One turning vector, and how many steps it has turned
The counts run from 0 to 359.
[150  85 136 165 126  84 149 108 144 118  85 135 157  59 143 118  94 139
 112  98 141 178 117 131  90 156 167 163 113 128 152 115 163 110 130 148
 165  97 141  96  88 102 119 113 167 128 128 186 150 120 115 111 140 101
 140  97 164 129 145 111 160 109 129 132 168  97  95 101 123 143 114 126
 103 104 107 165 152  90 119] : 284
[140 116 144 183 100 136 138 119 135 150 109 140 139  83 180 108 108 134
 134 122 139 162 156 105 111 118 162 159  96 111 151 132 150 146 129 103
 129  89  94 114  59  96 110 126 177 119 150 194 135 133 156 136 158 102
 137 113 164 110 140  89 164  90 122 130 146  72  91 120 116 113  80  99
 130 126 134 159 121 106 122] : 158
[179  89 138 200 105  70 154 109 140 134  96 142 133 106 140 141 112 149
 132  90  95 136 120 139 119 112 131 134  88 133 150 126 160 117 165 137
 137 126 129 119 100  79 113  78 148 110 127 174 128 122 151 130 192 119
 143 118 140 122 140 105 135  91 135  99 163 119  99 130 118 144  58 119
 144 136 131 172 148 100 136] : 213
[125 102 121 198 101 112 169  91 116 140 121 149 147  89 162  93 120 126
 109 116 155 164 145 111 108 161 146 157  80 100 123 124 145 140 139 122
 167  80 124 118  74 101 108 130 158 128 110 186 136 123 115 132 154 128
 143 109 156 114 167 103 158  78 121 142 145  94  87 129 111 139 107 117
 119 146 130 185 117 105 125] : 24
[118 110 141 194 118 121 141 124 135 166 125 154 118  81 138 130 115 150
 127 130 146 151 152 113 123 104 157 174 101  90 129 141 158 152 138  99
 145  97 112 129  78  99 137 118 132 110 131 192 129 150 155 139 149 141
 145  98 148 129 137  89 178  78 136 115 166  80 117 131 131 148  71  80
 124 120 139 179 136 118 133] : 100
[104  87 117 162  93 143 118 102 116 127 101 126 134  74 139  93 110 121
 121 115 153 149 163  94 107 154 148 134 111 110 137 127 135 105 114 159
 162 125 124 117  58 105  98 128 172  87 146 181 125 132  94 147 171  94
 104 138 170 166 136 103 174  99 139 150 121 111 107 140 129 135 114  99
 133 126 112 162  78 107 145] : 15
[121 103 114 206  92  74 142 105 123 144  69 150 111  90 121 154 144 166
 108  67 112 159 147 118 112 123  99 124 104 142 154 107 158 123 146 166
 152 151 156 128 107 125 125 102 132  85 110 186 123 147 163 132 153 141
 144 106 128 145 128 122 150 108 164 137 149 127 116 143 108 113  72 125
 146 133 140 157 101 137 151] : 313
[179  93 155 198 116  77 121 155 123 134  82 120 109  74 152 124 123 164
 131 133 119 145 131  76 111 104  92 173 118 121 173 134 163 102 140 146
 143 132 115 123  85 124 123  85 169 102 152 169 151 153 133 126 152 124
 130 143 165 141 136 130 167 100 141 114 173 140 154 127 141 146 102 107
 142 122  98 149 128  86 136] : 223
[167  81 132 196 104 125 139 151 150 163 109 154 117 102 159 118 114 154
 137 112  86 149 142 129 139 108 143 132 136 146 158 134 151 101 151 139
 130 139 100 130 113 111 123  94 153  93 153 187 149 113 140 149 209 140
 149 130 170 144 110 104 161  74 153 112 139 122 134 121 141 107  70 119
 114 116 110 163  89  91 135] : 289
[149 123 118 192 103  95 169 113 120 124  68 137 117 121 126 155 168 124
 101  94 138 168 144 106 103 153 124 168 135 122 174 135 167 106 143 143
 176 132 125 103  93 139 151 123 173 122 116 166 159 126 139  81 161 132
 174 113 148 117 148 130 124 103 156 165 167 112 126 137 108 141 111 124
 123  99 104 181 124  98 168] : 239
[168 132 129 176 100 132 116 115 106 122  66 101 123 101 173 136 134 127
 145  98 133 139 172 116  95 114 146 157 116 117 161 128 167 134 125 162
 125 136  98 163  59  98 128  80 169  67 141 161 128 145 167 155 146 108
 137 136 158 158 107  99 161  91 149 151 122 112 120 138 123 122 104  92
 134 140 109 159 121 115 162] : 190
[173  87 140 189  97  83 137 116 116 121  91 137 128  91 167 119 111 133
 130 101 128 152 148 124 122 134 169 159 113 124 150 130 166 128 138  95
 141  88 122 117  74  71 107 114 167 132 146 181 147 101 121 117 174 114
 137 119 154 117 153  92 140  85 149 110 157 102 103 138 122 149  89 119
 145 121 128 183 139 108 153] : 215
[125  99 110 186 102 104 154 127 105 148  97 124 119 125 126 148 143 145
 112 101 151 148 155 109 121 129 143 152 127  86 148 153 175 101 154 122
 145 158 121  98  72 124 153 137 152 123 147 186 140 131 126 104 180 136
 179  94 164 121 144  98 135  95 134 161 146  64 110 141 131 133  86 107
 124  88 124 158 124 121 173] : 103
[119  85 109 162 114 123 135 124 138 148  94 128 142  69 115 143 135 137
 121 109 137 156 140 108  88 151 154 149 114 117 169 129 145  85 156 166
 152 140 131  76  78 133 117 139 167 103 161 200 147 126 109 120 159 120
 131  93 180 149 117 114 156 120 114 143 134  61 105 106 119 118 112 124
 108  91 100 151 125 111 150] : 353
[137 102 120 207  87  56 143 105 119 123  63 134  97  93 137 165 159 151
 106  70 109 148 145 117 111 124 106 136 107 138 150 118 170 121 139 142
 139 138 146 140 100  98 131 102 134  94 110 170 132 143 169 126 160 145
 160 111 133 128 136 121 140 108 165 134 145 133 112 139 115 120  87 111
 151 140 138 163 118 123 166] : 314
[135  92 116 196 106 101 122 138 126 171 105 117 103  97 125 142 130 169
 141  96 114 122 148 124 125 101 153 153  98 106 150 150 161 124 152 117
 120 141 115 126  75  83 132 104 135  86 158 208 140 138 151 136 162 141
 152 107 160 153 115  92 171  92 138 125 140  79 118 132 135 113  82  95
 123 107 154 137 132 130 159] : 43
[116  70 115 189  98 114 146  98 127 124 102 153 142  54 160  86 122 131
 112 111 128 165 145 120 119 162 153 137 106 134 137 119 135 110 135 141
 153  89 143 114  81 104  99 133 151 109 118 187 141 110 101 154 174 121
 123 119 166 138 157  91 173  89 130 119 115 110 108 126 114 116 113 117
 129 141 134 175  76 116 140] : 83
[136 101 116 170 110 105 107 110 117 112  63 164 137  85 111 127 121 141
 130  98 131 177 155 126 114 161 148 142 139 135 162  96 154 123 132 174
 188 121 160 103  98 134 111  86 175  89 124 181 146 116 118 115 148 126
 114 126 144 174 137 125 164  98 184 141 156 155 126 152 109 171  99 130
 146 119 113 182 100 115 152] : 5
[114  91 109 190 116 130 157 122 114 150 134 138 130  91 154 125 103 124
 132 134 160 166 155 105 120 142 167 151 102  76 151 147 147 118 148 124
 162 117 106 107  59 130 137 147 157 117 129 197 135 151 128 120 176 137
 153 118 172 130 157 104 166  82 115 147 148  65  95 115 120 117  98 114
 106 101 119 157 109 109 158] : 160
[152  76 124 166 137 104 162  97 122 126  90 171 159  79 121 111 121 132
  95 123 148 184 139 124 110 166 160 174 127 127 134 119 157  98 138 144
 187 110 151 108 109 119 121 107 151 122 106 176 143 103 118 142 138 126
 162  96 170 144 128 101 156  81 135 127 143 108 130 117 127 166 104 120
  95 117  94 199 130  99 121] : 343
[140  89 131 154  98 129 113 101 118 110  75 137 113  99 119 125 109 112
 134 113 144 142 173 118 125 144 176 142 135 129 136 121 159 103 120 138
 196 132 137 130  66  92 108 113 164  94 132 159 135 115 107 124 170 108
 113 132 151 174 138 108 149  81 170 132 141 140 135 163 134 161  97  95
 133 103 103 196  83 106 167] : 72
[130  63 115 186 100 107 148  98 135 138 108 155 105  57 137 143 132 128
 130 110 112 146 158 112 117 112 148 126  95 127 144 128 146  99 155 134
 143 124 141 124  85  88 103 110 112  98 126 176 115 143 134 169 168 147
 127 118 154 158 128  91 152 101 145  83 116 118 132 137 116 118  79  83
 131 141 120 189 108 119 172] : 143
[159 106 136 173  99 144 123 115 102 121  72 135 116 102 143 130 120 117
 135 112 157 146 179  87 121 116 149 155 121 121 137 119 165 131 111 150
 166 142 121 160  74 104 112  93 155  76 127 154 126 139 153 151 143 123
 142 120 154 187 111 113 165  74 169 135 122 139 139 160 131 146  92  88
 127 135  97 167  90 113 167] : 131
[110  93 130 186 119  75 146 124 169 173  95 154 120  53 101 138 126 175
 124  94 110 155 126 123 110 110 110 157 103 150 155 116 152 115 139 164
 161 134 147 119 109 107 130 109 131  77 108 186 141 148 152 140 142 142
 134  94 150 155 113 142 175  91 146 128 173 111 120 109 130 124  89 100
 107 111 131 174 131 117 115] : 109
[121  96 118 157 100 136 106  97 131 133  76 149 135  62 114 127 109 138
 130  99 132 147 161 113 107 124 161 124 117 120 142 110 145 101 135 185
 163 146 148 128  71 110 109 103 146  76 145 178 110 153 128 156 154  99
 108 124 154 196 105  88 169 119 145 129 113 120 125 135 125 143  79  84
 134 127 105 172  93 119 142] : 74
[135  67 110 199  90 123 171 114 113 144 113 164 126 119 146 100 139 122
 111 128 139 166 168 102 146 128 133 137 123  99 128 146 155  95 147 127
 161 149 119 118  98 118 123 136 141 110 130 172 119 128 120 157 208 141
 163 119 163 133 132  99 136  72 137 144 110 102 123 147 129 124  79 113
 115 133 121 184  77 108 146] : 27
[167  95 130 154  91 119 137 101 104 116  72 118 145 125 123 128 116 111
 124 101 157 143 166  98 108 137 151 142 114 102 127 132 167 100 142 139
 184 161 126  98  60 111 103 115 171 114 137 163 135 117  99 108 169  86
 133 111 158 161 136 115 131  89 145 150 131 106 112 162 130 178  83 107
 138 108 100 155 110 100 147] : 206
[133  65 117 153 121 139 148 101 132 137 100 172 149  67 125 123 102 119
 143 121 150 176 170 115 118 131 179 142 130 109 128 119 154 106 148 138
 173 133 141 113  85 116 118 135 137  96 138 172 120 139 118 163 164 122
 115 111 165 157 111  94 152  85 129 116 122  96 128 137 133 156  82 102
 109 107  92 206 113 128 163] : 276
[149  75 126 187 108 112 140 151 134 158 106 144 124  84 139 131 113 146
 142 129 107 147 138  95 126 103 110 128 120 114 171 134 152  80 160 173
 139 166 114 103  91 141 121  99 159  84 157 182 143 158 118 136 201 133
 136 155 176 155 115 126 157 100 130 126 141 120 135 118 127 120  77 113
 129 108  93 147 101 100 149] : 221
[176 115 133 208 109  86 148 110 107 116  86 122 124 108 160 120 127 128
 115 123 115 145 132  94 105 115  89 159  96  95 166 135 165 114 149 167
 140 131 121 133  87 132 130  58 158  96 113 173 133 151 148 139 165 125
 154 149 157 130 148 108 150  87 146 126 153 147 129 131 116 155  95 110
 149 162 111 170 128  88 143] : 20
[141 136 110 187  94 137 140 111 115 131  93 118 109 142 140 164 150 117
 108  90 141 129 163 114 123 134 165 158 129 107 164 146 165 122 137 133
 145 143  88 131  66 118 142 106 164 106 139 177 136 132 155  90 188 122
 181 104 155 132 142  92 137 103 160 167 144  87 119 140 112 127  83  95
 120 109 113 168 109  97 182] : 306
[119 139 114 199 107 132 158 103 140 145 108 132 103 105 143 164 110 134
 126  92 142 138 153 133 119 118 162 143 111 113 150 128 151 138 131 142
 154 127 109 147  81  98 148 114 141  92 114 182 119 164 189 116 166 138
 173 106 138 127 144  99 168  99 144 142 158  92  95 122 111 106  68  89
 105 123 127 151 107 107 150] : 304
[119 107 110 197 105  86 119 135 121 161  77 124 105  90 113 161 146 175
 123  88 122 138 140 115 116 105 120 147  97 120 157 131 164 117 151 162
 133 160 141 120  91 135 135  92 139  73 149 210 141 158 160 126 149 148
 145 104 144 162 110 115 175 112 159 150 141 100 110 138 125 115  82 105
 147 108 147 136 127 135 154] : 178
[135  67 100 195 133  95 167 104 135 127 112 139 139  68 125 113 106 140
 108 128 124 157 118 121 115 155 123 131 102 111 152 120 144  75 149 190
 158 123 152 104 105 131 119  96 143 107 113 191 136 136 111 137 178 156
 154 131 174 147 151 104 171  99 121 117 138 136 123 108 124 127 113 128
 109 131 102 153  97  95 130] : 152
[166  98 139 171  90  90 125 115 112 114  82 105 120 101 149 136 115 121
 138 108 119 129 154 104 105 122 139 154 100 100 161 138 160 103 140 124
 147 135 114 106  45  89 108 103 174 114 159 174 137 136  95 105 182  91
 117 148 156 141 156 107 137 101 132 126 155 106 120 143 128 155  90 100
 153 119 116 162 141  95 163] : 147
[139 117 116 168 116 125 161 118 133 137  92 151 124 118 135 139 126 123
 118 104 134 162 153 153 127 148 170 157 159 125 149 144 163 116 129 119
 169 124 106 131  89 101 153 120 159 109 125 164 145 106 141 102 201 124
 186 106 161 117 131  96 134  78 155 167 157 101 128 130 114 140  96 104
  92  87 109 203 118  96 158] : 172
[123 118 140 180 128  85 155 101 134 157 103 123 130  82 110 144  99 154
 120 113 147 152 128 101  97 112 117 173  77  85 136 125 156 125 156 144
 170 141 138  91  74 114 136 117 150 107 131 191 129 174 143 124 132 122
 130 106 150 137 145 117 165 104 111 141 174  80 100 128 121 162  81  76
 117 110 125 165 169 108 119] : 33
[125 105 109 207 126 115 187 111 148 150 124 139 140  93 156 127  98 125
 107 109 135 164 123 133 120 161 160 155 113 118 160 126 144 107 138 146
 164 113 113 109  92 113 132 131 158 123 106 187 144 137 145 107 175 140
 183 102 165 111 165 107 160  92 127 134 151  95  84  98 115 108 101 120
  83 108 116 157  98  84 132] : 228
[111 132 117 206 111 113 144 121 124 155 108 137 109  87 126 169 118 155
 130 108 153 156 145  99 112 123 142 154  96  84 155 129 164 139 156 154
 156 136 125 117  76 140 151 113 153 105 125 199 135 177 174 109 135 157
 158  98 141 137 137 118 168 110 141 145 168  78 104 133 113 123  77 100
 131 109 131 144 136 124 150] : 236
